One turn moves every row onto another: examples first, then more rows asked:
K_392: [ 15.9   9.5  -0.2  -5.7  -1.1  24.9   7.1  25.1  -6.4  22.1   7.8 -15.1
 -32.4   0.5 -12.1   3.1  25.3  12.4  24.2  11.2  -0.3  12.0  25.8   8.7
 -16.9 -10.1 -14.8   1.2   9.8]
K_38: [-13.9   5.7  31.1   4.7   1.8  -7.9   2.5   8.6  21.9   3.3   0.7  15.6
  -2.8  -5.0  25.8   8.6 -13.2 -11.6   5.1  16.0  15.7 -15.2  23.1 -21.9
  15.4  -3.0  11.6  -3.3 -21.2]
K_260: [  3.5   1.8 -13.1  26.9   8.4 -15.4  21.0 -24.0   3.3   0.4  -3.9  22.5
   1.1 -21.5  -6.1  -6.6 -10.0   2.8  -3.7 -20.0   0.7  -1.0 -28.0 -17.4
  10.7  -7.6   5.5  -3.3 -15.6]
K_319: [ -3.5 -17.2   9.6 -11.0  11.4 -16.6 -22.0 -12.7  20.6   8.6 -13.9   4.9
 -11.0  -1.0   5.7  -1.9   0.2   1.6  -3.5  11.0 -15.0   7.0   6.0 -30.8
  10.6  29.1  21.1   6.5  21.0]
K_847: [ -4.2   0.0   0.3  18.0  39.3  15.3  -5.8 -13.4  11.5   6.7  12.2   7.2
  -4.6 -30.3   5.2  21.3   6.0  -8.1  13.5 -18.5 -26.1  -4.6  12.0 -10.4
  14.1   9.5  -0.3   7.0   8.5]
K_619: [ -7.7  15.6   5.9  15.9  30.3   8.8  -2.5 -11.9  19.0  -7.4  16.8  18.1
  13.1 -34.5   6.3  22.1  -1.7   0.7  14.9  -5.4 -14.3  -4.2   8.8   6.1
   6.1  10.3   5.6  10.6   2.4]
K_173: [-18.9   5.7   9.3   3.2   7.9  -8.1   2.1  -3.0  12.0  12.7  -7.0   4.9
   4.3  -5.4  34.7   4.3  -0.1 -28.4   8.2   2.5  18.1 -14.1  23.4 -19.6
  24.1   2.1  10.3 -16.4 -13.1]
K_672: [ 17.4 -11.3 -13.3  -8.2 -16.9   9.9  22.5   4.6   2.6  44.7  -8.8   1.2
  13.0   9.6 -11.9  11.6 -10.4  16.6 -15.6  19.1   3.4   0.8  -2.5  29.9
  -2.1   3.3  -4.8 -23.7  -6.1]
K_979: [ -9.5  12.4   2.7  14.1  34.7   4.2   5.1  -5.2   5.4  -6.3  26.6   8.9
   8.6 -42.7 -11.5  17.7   1.3  -4.4  -0.5 -12.2  -8.7   7.2   4.6  -1.4
  20.5   3.0   2.2  10.0   3.5]
K_506: [ 15.7  12.0  -9.9  -5.0  13.4  15.3  23.1  27.0  -9.3  29.2   8.2   2.8
 -32.2   4.5  -6.8   7.7  11.2  13.1   8.0  14.3  -9.9  17.1  15.1  10.5
 -22.8  -0.4 -17.1   8.0  15.4]
K_940: [  1.2 -10.5   2.5   7.6  14.9 -31.8 -12.0   2.7 -14.1  -8.1 -19.8  19.0
 -25.7  -8.7  -5.1  -2.9   8.9   3.6  -5.3  -3.0   6.0 -34.0  11.4  -8.5
  24.7   0.9 -16.8   2.6   7.9]
K_368: [  3.0   7.0  -8.6   5.6  -3.9  29.8   8.8  21.2 -11.0  14.3  -7.9  -2.0
 -35.5   0.7 -11.9  -3.0  18.9   5.1  29.4   6.8 -12.8   6.3  18.6  11.2
 -23.7   2.5 -16.9   7.8   3.5]
K_235: [ 11.8  -5.6  -6.9  -5.6  -4.8  10.9   4.5  -2.4  -0.2  40.2  -3.9 -13.9
  30.5  21.6 -15.3   8.6  -3.5  21.2 -12.4  18.5  -0.3  -0.6  -8.6  24.9
  -9.7  -0.8   7.5 -22.6  -6.8]
K_497: [  8.5   5.0 -10.0  -7.1   6.0  -4.1 -11.2   7.6  -0.1  17.0 -18.9 -37.6
  -7.4  10.3 -24.0   2.2  -8.3  14.1  27.1  -0.1   1.0  20.7   5.8  23.7
 -28.9   0.7   0.2   0.9  17.2]
K_514: [-19.1   4.6  19.0  16.5   9.1  -7.7   8.9   3.4  18.0  11.9  13.1   6.8
  11.9 -13.5  13.4  14.6 -14.9 -10.6  -7.1  10.0  20.9 -12.3  27.1 -12.2
  24.1  -1.9  15.4 -13.6 -11.2]
K_246: [  7.7 -22.7   6.3  -5.7  26.0 -16.3 -14.0   2.0 -19.5  -7.0 -18.9   8.0
 -22.1  -9.1   4.2  -2.0  14.2 -10.2  -4.4 -16.7   3.0 -26.3   4.0  -3.9
  35.1  -1.5  -8.4   2.2   2.4]
K_716: [  8.4   0.4   8.1 -34.8  -1.0  10.3  13.4  34.2 -11.3  13.9  -4.8 -17.7
 -11.6  -9.0 -20.4  10.9   1.0  -7.7   4.4   9.9 -11.0  17.1  -2.8  15.3
  14.8  -4.1 -23.9   5.0 -30.0]
K_570: [ 33.3   9.8  -9.5 -23.4  -3.0  10.6   1.5   6.8 -23.8  28.2   5.0 -13.2
  19.3   8.6   8.5   7.3 -10.4   0.3  -9.8  11.4   9.9  11.8  -3.1 -11.4
  -4.2 -29.7 -11.2 -26.3 -11.7]
K_273: [ -5.0  -3.7 -15.7  19.3  10.0 -13.0  18.4 -35.2   2.5  15.5 -19.7  17.2
   1.6 -17.6  -5.3 -16.4   8.7  -6.3  -6.8 -14.2   3.2   0.1 -18.3 -18.8
  12.8   8.3   6.4 -12.3  -1.9]
K_447: [ 36.0  13.5 -12.3 -25.4 -15.5   6.3  -5.6   5.7  -3.7  32.5   4.7 -22.2
   6.0  14.3   4.9  -4.8 -12.1 -14.5  -8.4  -0.7  11.1   7.7   3.9  -5.3
 -11.9 -29.6  -6.2 -22.2  -3.7]
K_520: [  8.2   3.3   5.5 -28.8 -16.1  22.4  -1.9  22.8 -17.4   3.1 -10.3 -15.0
 -19.6  -3.4 -11.9 -10.9   4.8 -20.0  16.6   0.6 -10.8  14.8   0.9  -3.4
   2.6 -10.6 -22.4   5.0 -28.9]
K_649: [ -7.0  -6.8   8.2  -5.7   7.9 -24.8 -10.3   9.0  15.4  -1.7  11.1  10.6
 -11.6  -1.0   4.3   2.3   1.0  11.2 -12.8  20.0   1.9  11.5  15.1 -25.9
  15.6  22.4  25.6   7.9  21.9]
K_926: [ -2.0   7.1  -4.3   1.5  24.0  -6.3  -1.1  11.0  -6.1  24.0 -14.0 -28.6
   5.5  22.4 -20.0   5.5 -10.1  19.2  17.8  10.0  -4.3  17.1  -2.5  20.4
 -34.2   1.6   5.2   3.1  13.5]
K_612: [ 31.4  12.4 -14.7 -21.7 -20.6  23.9  -7.0  -0.1  -8.7  26.3  -0.6  -6.2
   6.3   2.8  11.1  -4.9 -15.5 -22.8  -7.3  -1.0  -6.0   1.2   6.4 -11.2
 -11.3 -22.6 -15.6 -19.6 -15.7]
K_333: [-27.7  10.4  14.9   8.7  -4.4 -13.7  -1.2  -0.9  14.8  -1.9  -2.0  11.8
   3.1 -12.5  18.7   9.0  -7.7 -14.2  20.6   5.9  12.5  -3.2  21.3 -27.0
  27.4   8.1   0.5  -9.8 -15.6]
K_685: [  6.0  12.8  -1.7  -1.4  15.8  13.4  13.7  33.8 -15.6  19.6   2.2 -13.7
 -26.2   5.5 -15.6   8.2  26.2  20.5  16.0  23.6 -10.4   7.9  13.3   0.8
 -21.1  -7.5 -12.5   6.0   1.0]
K_299: [ -0.8   0.8  -5.6 -11.5  13.2  -7.2   6.5  12.2   2.2  25.3 -19.0 -22.4
   2.1  17.0 -14.5   9.2 -27.7   7.3  19.9   5.9   0.9  32.9  -4.8  27.3
 -22.9  10.2   1.2   3.4   9.4]
K_814: [-12.2  14.4   1.2  23.3  35.9  -4.7 -10.4 -15.8  13.3   1.3  12.3  12.9
   8.6 -21.7  -2.4  16.6 -10.8 -10.4  11.1 -19.9 -18.6 -14.7  11.5  -2.4
   7.9   4.8  -7.7   8.4   6.1]
K_999: [ 13.1 -12.0  16.7  -0.5  27.4 -20.6  -9.9  -2.3 -19.4 -15.2 -20.6  22.6
 -21.1 -16.6  -7.0  -8.5   4.0   4.1  -7.0  -5.9  12.4 -23.9  -3.3   0.2
  16.0  -8.4  -9.8  11.9   5.5]
K_528: [ -4.9 -14.1  16.7 -12.0   1.1 -18.3 -29.8 -10.4  19.8   3.5   4.4  21.2
   0.6   8.2   1.3  -0.4  -3.0   2.4 -13.1  11.2 -12.3  -4.6   6.7 -21.9
  20.1  26.7   9.1   6.9  13.9]
K_789: [  9.6   7.4   7.4 -27.7   0.8  13.3   7.7  30.0 -24.7   7.3  -0.6 -25.9
  -2.6  -6.7 -15.2   7.4   9.6   0.9  11.8  12.4  -5.3  17.7  -4.8  -5.3
  10.6 -20.4 -19.2  -3.2 -32.9]
K_884: [ -5.0  -6.3 -12.2  27.7  15.8 -29.6  18.9 -15.9  -5.4   2.1  -5.6  11.7
  -1.2 -16.3 -20.2 -10.2  -9.9   8.0 -12.2 -17.5  15.7   5.2 -19.1 -12.8
  13.9  -3.3  12.1  -4.2   3.8]
K_281: [ 33.5  14.5 -11.4 -26.8   3.2   3.9   8.9  13.6 -16.7  27.3  -3.1 -11.7
   5.4   2.2  13.2  11.1 -28.6 -14.8  -6.4   5.1  10.3  16.0   4.7  -2.1
  -7.5 -26.2 -20.7 -19.2  -5.4]
K_325: [ 13.4 -14.6  13.5  -9.5  26.2 -27.6 -16.0   6.0 -19.8  -8.5  -4.8  11.0
 -14.9 -15.3  -6.7  -4.6  -2.2  -1.8 -25.3  -1.3  18.8 -16.3   6.4  -8.9
  28.1  -8.9  -3.0   2.7  14.7]
K_488: [  1.8   1.4 -11.0  19.0   4.6 -14.6   7.0 -33.2  -7.3   2.9  -1.1  32.6
   1.1 -16.5  -6.1 -13.8  -2.0  -0.9  -1.8 -18.0   4.1   6.2 -16.9 -27.0
  15.7  -0.4  -8.6  -6.6   2.8]
K_274: [ 14.8   4.0   8.5 -26.7 -12.8  18.5   3.6  21.1 -12.4  13.5   1.8 -28.2
  -8.5  -3.2 -23.1  -5.2  10.1 -12.1  12.8  -5.2   2.2  17.4  -4.0   8.0
  10.4 -21.6 -18.0  -3.2 -30.9]
K_11: [ 18.3 -10.5 -19.9  -5.1 -24.0  14.7  -6.0 -10.5   6.3  32.1 -19.5 -10.3
  17.3  10.4 -15.6   2.2 -14.7   3.6 -10.1   4.3 -11.7 -11.3  -2.5  26.6
 -12.5   4.9  -0.5 -21.5  -6.0]
K_338: [  7.2 -13.9   2.8 -14.6   0.2 -28.2 -22.0  -2.1  15.2  -9.6  -4.5  20.0
  -7.5   4.4  13.2   0.8  -5.4  15.7 -13.2  15.2  -6.1  -1.1  -1.0 -20.4
   9.5  20.8  21.4   7.7  15.4]
K_830: [ 17.3  -0.5 -18.0  -4.7 -20.9   9.9   3.9  -2.1  16.2  40.0  -4.3 -22.0
  16.3   8.0 -22.4   6.2   1.3  14.4  -6.9   8.2  -3.7  -3.2   0.8  28.6
 -12.6   0.9   5.0 -21.7  -3.7]
K_746: [  1.2  -1.4 -14.6   1.9   0.2   5.0 -15.2   4.1   2.6  17.9 -27.4 -20.9
  -5.2  17.4  -8.1   4.2 -19.6   8.0  27.5   2.0  -8.0   8.9  11.3  22.9
 -34.9  11.0   2.0  -0.3  16.1]

K_999 -> K_260
K_281 -> K_299
And these:
K_884 -> K_979
K_392 -> K_447
K_273 -> K_847
K_11 -> K_368
K_789 -> K_235
K_940 -> K_488

